Some points, one per row:
<49 -16 35 -48 9 -63 36 39 33 -77 -34 48 -6 23 4 -6 -23 27
 -27 35 -13 56 8 18>
<77 -56 -3 41 18 0 83 42 -21 35 -49 20 7 -31 -25 -15 18 14
 -41 42 6 -1 -6 6>
<-51 68 9 2 -49 53 -86 -46 51 -53 53 -27 13 19 83 41 9 -2
 75 -33 15 -11 -8 13>
<2 13 45 -48 -24 -25 12 19 71 -75 -30 9 -14 48 37 3 -48 -4
 22 36 -14 46 -6 49>
<49 -2 23 -28 13 -41 3 14 32 -54 -19 27 -17 7 17 12 -11 33
 -11 24 10 30 2 15>
<-62 38 -29 34 -23 71 -56 -54 -18 55 58 -66 17 -36 28 17 24 -22
 54 -39 40 -57 -28 -6>
<-58 73 23 -2 -38 52 -64 -35 42 -28 40 -47 -9 -14 88 32 0 2
 73 -20 30 -36 -32 11>
<-22 1 -20 47 -2 41 -16 -20 -44 19 10 -26 15 -21 -1 -11 -6 -29
 -10 -15 -13 -21 4 -11>
<28 -20 -6 29 46 -3 74 49 -11 27 -21 24 7 -10 -58 -38 14 21
 -43 30 -4 2 23 -21>
<-17 -64 -39 32 8 -3 14 -11 -61 61 -2 -15 0 -50 -36 -10 15 -12
 -13 -21 30 -34 -29 -14>
<22 0 31 -42 8 -48 28 36 39 -66 -29 38 0 49 0 -8 -24 16
 -17 35 -13 51 35 27>
<-13 20 37 -73 2 -40 -5 31 55 -84 -19 44 -14 49 10 -2 -36 19
 -5 14 -15 41 20 8>
<31 -40 -26 25 30 -28 39 30 -32 21 -9 8 10 -30 -67 -25 2 -11
 -41 19 -11 -13 19 -27>
<0 42 32 -50 -12 -10 -34 -12 67 -91 4 11 -6 51 39 17 -17 34
 6 6 -7 49 14 39>
<72 -49 14 -26 39 -62 50 43 25 -44 -58 29 -12 36 -46 -12 -12 28
 -69 54 -11 58 23 13>
<-9 65 17 3 -28 19 -37 -31 24 -11 29 -28 11 -21 45 11 -8 -26
 36 -13 -2 -29 -21 9>
<25 -22 42 -44 11 -83 34 31 12 -54 -23 56 -17 53 -37 -5 -43 11
 -23 28 -44 49 18 4>
<-17 57 8 -28 -33 14 -65 -41 38 -35 36 -11 6 10 54 34 -17 -23
 39 -19 -8 4 -13 21>
<-49 9 -31 41 0 44 -14 -18 -43 59 47 -20 21 -36 -15 -22 21 -8
 4 -31 -1 -52 5 -43>
<48 -61 21 -2 23 -40 78 57 -3 -93 -65 56 -24 10 -33 -14 -22 39
 -41 63 -11 53 31 -5>
<82 -70 17 -27 30 -77 83 48 -22 -40 -50 65 -14 37 -61 -28 -35 -3
 -70 61 -22 70 24 -4>
<-1 31 -18 37 -24 45 -19 -33 -15 50 36 -35 9 -71 32 17 27 -2
 51 -27 37 -76 -44 -28>
<56 -88 4 -21 26 -61 51 53 -5 -47 -63 62 -32 15 -54 -39 -14 31
 -68 41 -3 46 8 2>
<54 -39 36 -34 11 -64 55 38 4 -64 -47 57 -25 24 -16 -8 -26 24
 -41 32 -8 42 18 8>
<-18 -20 -39 46 3 37 -23 -34 -18 65 7 -38 9 -22 -12 3 23 -11
 -6 -13 31 -32 -22 16>
<-24 49 42 -47 -24 10 -62 -20 76 -99 -5 7 -17 46 85 31 -34 -2
 47 -1 -19 43 5 63>
<-39 27 33 -56 -33 -10 -35 -13 45 -64 0 -3 -24 36 54 23 -37 2
 25 13 2 15 -12 31>
<-40 44 14 -39 -25 13 -54 -21 20 -27 22 -13 -8 11 39 18 -13 -4
 30 -19 15 4 -19 12>
<10 -20 -20 26 -6 7 0 -13 -39 36 1 -17 13 -20 -20 13 12 -15
 1 10 16 -9 -5 -1>
<11 23 -9 40 12 46 -13 -27 -1 37 2 -30 17 -25 -2 17 29 -12
 20 -5 3 -37 12 -14>
<59 -27 9 -14 26 -43 66 48 18 -17 -46 35 11 6 -23 -16 -14 21
 -42 43 -16 27 1 9>
<30 -15 -3 -2 17 -6 45 33 -4 23 -12 19 26 6 -37 -30 12 11
 -30 19 -13 14 17 -2>
<-20 9 -46 43 18 34 -49 -43 -10 84 39 -63 40 13 0 2 31 -26
 -8 -11 25 -26 -22 12>
<31 -9 14 -34 -21 -25 -10 -1 -7 6 -4 0 11 16 20 36 -10 -23
 27 -8 -5 13 -3 24>
<-50 39 -29 16 -29 42 -61 -58 -15 94 66 -48 7 -39 15 27 5 -48
 23 -63 14 -36 -28 -7>
<-10 18 8 -42 -16 -17 -23 -5 14 -20 17 5 -7 17 31 9 -4 2
 24 -5 12 9 -15 -3>
<-51 45 -15 23 -27 48 -30 -37 -6 11 36 -22 32 4 35 20 -18 -50
 44 -40 -22 -7 -1 11>
<35 -71 6 -27 14 -44 49 44 -29 -39 -38 49 -19 7 -37 -14 -17 28
 -34 26 8 44 13 -2>
<-59 67 15 -34 -24 21 -63 -24 41 12 47 -19 -15 5 53 14 7 -1
 58 -39 18 -37 -19 -17>
<2 32 20 -17 -11 -8 2 17 27 -23 8 14 -1 20 15 7 -13 -3
 8 -3 -18 16 8 10>
<-11 12 -34 53 4 40 -34 -34 -42 61 32 -49 -7 -55 -16 -1 28 -17
 0 -26 25 -50 -18 -25>
<51 -50 -1 -9 19 -27 50 36 -3 11 -42 7 4 0 -31 -20 -3 7
 -39 42 -5 25 3 -15>
<-62 42 1 -1 -46 40 -49 -41 -2 19 53 -33 9 -18 39 27 -5 -7
 65 -40 17 -24 -15 -18>
<13 -36 -4 -6 23 -36 50 36 5 -26 -14 44 15 50 -47 -25 -14 -2
 -48 16 -37 42 47 0>
<-65 81 -10 35 -37 76 -76 -73 -2 24 67 -60 18 -32 65 37 25 -30
 70 -53 6 -53 -25 4>
<-59 38 -19 15 -26 45 -49 -63 -16 45 41 -55 10 -22 20 7 -9 -35
 22 -37 13 -45 -46 -7>
<-23 69 63 -82 -31 -23 -58 -18 68 -120 9 13 -47 53
 86 35 -54 23 42 10 -18 37 7 31>
<-39 58 -5 0 -5 32 -62 -30 29 2 47 -31 11 7 43 19 1 -9
 34 -19 -10 -31 8 -15>
<29 -57 -62 66 18 29 30 -5 -75 95 3 -3 32 -56 -71 -11 43 -11
 -28 -11 11 -35 3 -33>
<-23 18 -2 22 -30 25 -10 -20 -25 50 28 -37 2 -52 21 3 -3 -18
 33 -14 24 -45 -50 -15>
<-11 -10 -6 -6 4 0 -5 -10 -3 -6 -4 -14 -8 -13 -1 -19 -10 17
 6 -2 14 -4 -15 -9>
<-10 -19 19 -56 -15 -50 9 8 37 -54 -18 12 -12 46 -5 -13 -33 0
 -15 10 -12 44 -6 27>
<-11 43 37 -72 -25 -19 -50 -17 41 -49 16 -6 -11 16 43 27 -23 -2
 27 -22 10 3 -14 -4>
Then 16 other points, each followed by its number:
<-6 72 81 -70 -33 -25 -32 6 80 -127 -5 22 -31 47
 88 28 -39 33 41 4 -6 48 2 30> 0
<-39 74 23 -32 -20 12 -66 -32 64 -50 24 -5 -5 37 63 41 -26 -17
 36 -26 -23 20 14 40> 1
<-29 22 -22 74 -14 77 -19 -24 -13 51 25 -57 4 -42 4 14 28 -15
 8 -18 12 -47 -10 9> 2
<-3 9 -12 20 21 11 9 -4 -5 55 13 1 12 -8 -16 -11 19 -8
 2 -13 -3 -34 4 -18> 3
<15 -65 5 -3 2 -35 52 46 -24 -43 -44 41 -8 18 -37 -16 -25 -6
 -31 23 -19 44 18 3> 4
<6 33 39 -10 -6 4 -7 -2 26 -85 -7 18 -20 10 64 14 -13 27
 39 20 7 15 8 0> 5
<55 -47 -15 49 19 -30 103 34 -32 25 -54 27 7 -37 -50 -29 6 29
 -46 45 2 16 14 -21> 6
<26 -33 -10 25 33 9 33 29 -43 27 -13 10 1 -11 -38 -17 10 -3
 -30 15 -24 5 34 -11> 7
<38 -20 23 -52 -2 -42 13 20 35 -85 -32 48 -14 40 9 11 -19 30
 -12 35 -8 60 26 27> 8
<5 23 38 -44 -11 -13 19 13 40 -29 -11 5 -8 40 7 10 -22 -14
 2 13 3 38 -11 31> 9
<4 -20 -30 42 24 31 13 -6 -41 84 2 -16 19 -24 -52 -13 30 -12
 -17 -11 1 -28 -16 -21> 10
<-32 -40 -25 23 -25 23 -25 -26 -51 40 8 -26 -7 -23 -16 11 1 -25
 27 -24 47 -44 -35 -8> 11
<-42 25 -10 3 -24 42 -60 -45 8 21 32 -37 -7 -17 38 33 23 -7
 48 -36 33 -37 -17 20> 12
<-45 -33 -46 58 14 39 -17 -35 -50 53 10 -29 4 -21 -28 -23 28 -18
 -9 -21 12 -20 -5 -5> 13
<-14 -52 -31 68 34 21 58 22 -59 98 -17 -11 -14 -31 -67 -38 42 14
 -31 8 39 -45 -23 -51> 14
<-9 -4 -26 35 13 20 -3 -8 -28 36 15 -20 18 -17 -17 -3 19 -16
 10 -19 -17 -31 21 -9> 15
Which two of these numbered points are nearest to each point below, ignoring the 2 directions in which the first points spread most? Their numbers follow each, nearest first.
<1 -72 -48 35 5 8 34 13 -52 82 -9 -7 3 -37 -61 -24 41 -9
 -20 -4 31 -33 -20 -28> > 12 11
<66 -16 46 -29 -2 -43 51 39 51 -86 -59 37 -28 36 18 15 -20 31
 0 65 -8 58 6 41> > 6 0
<35 -19 6 -1 -8 -15 45 39 -36 20 -9 16 -4 -37 -4 -4 9 11
 -13 10 6 -21 -5 -44> > 0 6
<-22 -5 -28 46 -7 31 -2 -18 -43 40 27 -25 28 -25 -7 -8 6 -19
 6 -36 -15 -33 0 -9> > 15 4
<70 -43 -32 27 24 -42 57 17 -60 89 -11 32 41 -18 -78 -13 -6 -9
 -64 -5 -32 9 27 -14> > 1 3
<3 -16 -6 12 22 0 39 15 -19 39 -20 5 -6 -13 -49 -24 -8 30
 -43 13 2 -2 2 -7> > 10 3
<-28 -25 25 -34 -33 -27 -25 -12 -6 -53 -16 14 -27 25 31 21 -25 -16
 20 -7 19 29 -20 14> > 11 4
<-42 18 -29 40 -29 47 -55 -45 -25 47 21 -55 13 -23 23 31 1 -46
 50 -42 14 -29 -39 6> > 4 8
<24 11 13 7 19 14 6 10 21 -38 -16 4 -2 14 6 12 10 -6
 -5 18 -14 24 5 28> > 2 1
<-27 -39 -38 58 14 16 -1 -21 -47 44 0 -20 12 -24 -46 -27 15 -11
 -11 -7 10 -7 4 -17> > 13 4
<-1 -50 0 0 3 -41 24 21 3 -43 -29 27 -15 42 -24 -17 -20 -11
 -28 12 -28 51 24 33> > 13 4
<-10 -17 -16 10 30 -11 9 2 13 -5 -4 6 16 30 -39 -17 -6 -29
 -26 2 -32 27 19 12> > 1 15
<75 -39 10 10 55 -47 69 58 -1 7 -37 38 4 8 -68 -31 18 33
 -42 47 -5 8 31 -15> > 3 0
<-33 12 43 -54 -19 -16 -26 9 45 -62 0 12 -27 40 25 4 -25 23
 17 -5 10 17 -13 7> > 14 10
<-47 32 10 -29 -17 11 -46 -18 37 -26 11 -21 -19 8 35 -3 -20 13
 41 -14 18 -24 -24 -5> > 14 12
<88 -87 3 -21 17 -75 86 58 -18 7 -69 66 5 32 -57 -8 -13 -8
 -54 43 -11 65 16 23> > 9 8
<-15 13 -28 31 3 43 -8 -29 -24 72 27 -38 17 -23 -11 -8 22 -13
 11 -28 17 -39 -3 -12> > 10 3
<-1 39 68 -63 -38 -24 -17 14 51 -101 -15 27 -28 39
 66 32 -39 28 34 14 -4 48 -1 28> > 0 6
<23 -8 -20 32 26 19 21 2 -17 41 -6 -21 -2 -37 -12 -37 36 13
 -26 14 27 -27 -18 -23> > 0 5
<48 -54 3 -16 15 -35 73 53 5 -13 -57 36 -3 25 -61 -31 -1 11
 -48 54 2 44 1 5> > 9 10
<-59 70 27 -27 -35 33 -32 -18 58 -23 44 -36 10 12 62 17 -22 -1
 42 -12 6 1 -20 13> > 9 10
<-4 2 -47 42 2 43 -35 -49 -43 63 41 -40 27 -44 -16 2 28 -28
 9 -38 13 -55 -15 -2> > 8 15
<34 0 -24 6 -6 -9 11 -18 -26 57 24 7 38 -18 -39 9 0 -27
 -8 -20 -29 -4 7 9> > 1 15
<39 -2 -16 -2 8 -37 29 19 -43 45 7 30 16 -33 -36 -10 0 -9
 -28 -7 -22 -25 8 -41> > 3 15
<-7 -21 -31 81 3 64 13 -6 -57 30 -6 -28 9 -60 -23 -16 32 1
 -1 6 22 -51 -2 -33> > 5 2
<-18 24 34 -46 9 -36 2 19 30 -35 0 21 -21 40 6 -2 -24 30
 12 9 -1 7 1 -11> > 3 14
<-2 24 26 -41 -12 -10 -17 5 44 -70 6 11 -10 20 37 8 -27 -3
 16 4 -40 18 10 26> > 15 7
<1 -19 46 -42 9 -41 29 29 53 -79 -32 27 -38 57 5 -19 -37 34
 -25 36 -11 48 3 14> > 14 10
<-32 9 42 -56 -27 -14 6 29 21 -37 5 33 -13 24 27 -7 -19 30
 23 4 8 32 7 -1> > 14 0
<-24 29 -30 51 -8 79 -43 -50 -6 45 38 -59 20 -30 22 23 34 -31
 35 -34 15 -49 -6 13> > 2 8
<40 -35 -4 -8 13 -25 27 13 -27 -2 -29 20 7 2 -24 -9 -8 -4
 -31 14 -9 28 15 4> > 8 10
<-29 43 10 -44 -24 -8 -46 -21 28 1 38 -7 -6 19 18 6 -35 -32
 17 -28 -8 6 -10 8> > 10 3
<-87 43 15 -10 -43 18 -37 -16 17 -42 20 3 10 46 39 13 -24 -23
 48 -22 -25 19 26 30> > 4 15
<2 -45 -51 85 13 32 41 -4 -72 78 0 -25 38 -33 -64 -11 16 -40
 -30 -6 -22 -8 19 -7> > 1 15
<-6 4 28 -58 -40 -35 -4 26 36 -95 -41 36 -46 30 46 14 -41 20
 28 18 6 32 11 24> > 11 12
<-42 41 13 22 -29 51 -58 -35 12 -39 16 -30 -10 -26 65 29 0 -6
 55 -9 19 -23 -22 8> > 5 0
